Look-ups in named tables: a row name and a column name give one cell, copied from the table.

Sesi
columns: Dun, Nol, Guve, Dile, Nuni
Zab: [170, 95, 132, 211, 240]
Damoke: [136, 95, 245, 113, 70]
Zud: [155, 246, 137, 84, 172]
Bizug: [175, 144, 173, 82, 132]
Duzap: [171, 143, 120, 145, 22]

Damoke, Nol => 95
Bizug, Nol => 144
Duzap, Nuni => 22
Zab, Dun => 170
Zab, Nuni => 240
Zud, Dun => 155
Bizug, Dun => 175
Damoke, Guve => 245
Zud, Guve => 137
Duzap, Dile => 145
Damoke, Nuni => 70
Zud, Nol => 246
Bizug, Nuni => 132
Zud, Dile => 84
Duzap, Guve => 120
Zab, Guve => 132
Zab, Nol => 95
Bizug, Guve => 173
Bizug, Dile => 82
Zud, Nuni => 172
Row with the largest Nol: Zud

Sidefa.tsv
	Pamil	Vugipu	Sar	Semug	Gubofup	Leno	Nuv
Lipen	163	83	127	136	85	114	77
Ninokes	56	159	161	136	141	166	120
Munefo	160	136	136	116	230	246	52
Tola	181	126	122	149	155	148	47
Fid	230	136	133	168	139	172	110
Litozom	178	95	139	105	92	138	57
Ruv	154	103	136	136	136	136	168
Napivi	150	56	136	131	80	100	136

What is the Nuv of Tola in Sidefa?
47
What is the Pamil of Napivi in Sidefa?
150
What is the Semug of Fid in Sidefa?
168
What is the Sar of Munefo in Sidefa?
136
What is the Semug of Ruv in Sidefa?
136
What is the Vugipu of Lipen in Sidefa?
83
What is the Nuv of Lipen in Sidefa?
77
What is the Nuv of Litozom in Sidefa?
57
What is the Nuv of Munefo in Sidefa?
52
What is the Semug of Ninokes in Sidefa?
136
What is the Sar of Lipen in Sidefa?
127
What is the Sar of Ninokes in Sidefa?
161
What is the Pamil of Ninokes in Sidefa?
56
What is the Sar of Napivi in Sidefa?
136
What is the Gubofup of Napivi in Sidefa?
80
What is the Sar of Litozom in Sidefa?
139
What is the Sar of Ruv in Sidefa?
136
What is the Semug of Litozom in Sidefa?
105
What is the Gubofup of Munefo in Sidefa?
230

Diz:
            Bor    Kepa    Mise   Bubim     Nop    Nafa     Gef
Gelose    35.87   12.81  -29.21  -47.45  -22.15  -33.93  -81.57
Peliz     -1.16   -3.36    0.12   10.21   -4.06   -7.48   -8.82
Kori     -13.66  -19.97    7.02   11.37    7.46    4.51    9.64
Lun      -43.30  -10.54    1.47   49.62   -1.32  -25.02   51.45
Vev      -24.51   10.95   -4.97  -21.22   -1.72   -1.53   57.46
Tiv      -31.68   57.62   -7.96  -13.55  -34.90  -48.96   -2.65
Tuv      -38.82  -23.04  -12.21   25.93   -6.52  -52.15   51.47
Zadig    -17.04    6.27  -12.94   -9.72   -3.86   -1.74   -2.51
Pimam     12.75   -6.50   10.20  -20.67  -28.33   -5.56  -28.54
Kiper    -15.98  -11.02   -1.49   21.27   25.04   21.11    6.66
Keralol  -23.17  -16.08   -0.19   -0.45  -22.01   18.16  -52.56

Bubim of Gelose = -47.45
Nafa of Kori = 4.51
Gef of Keralol = -52.56
Bubim of Vev = -21.22
Kepa of Pimam = -6.50
Nop of Kori = 7.46
Bubim of Keralol = -0.45
Nop of Lun = -1.32
Bubim of Zadig = -9.72
Mise of Peliz = 0.12
Mise of Vev = -4.97
Mise of Pimam = 10.20
Gef of Peliz = -8.82
Bubim of Tuv = 25.93
Nafa of Tuv = -52.15
Nop of Tuv = -6.52
Nafa of Kiper = 21.11
Gef of Lun = 51.45

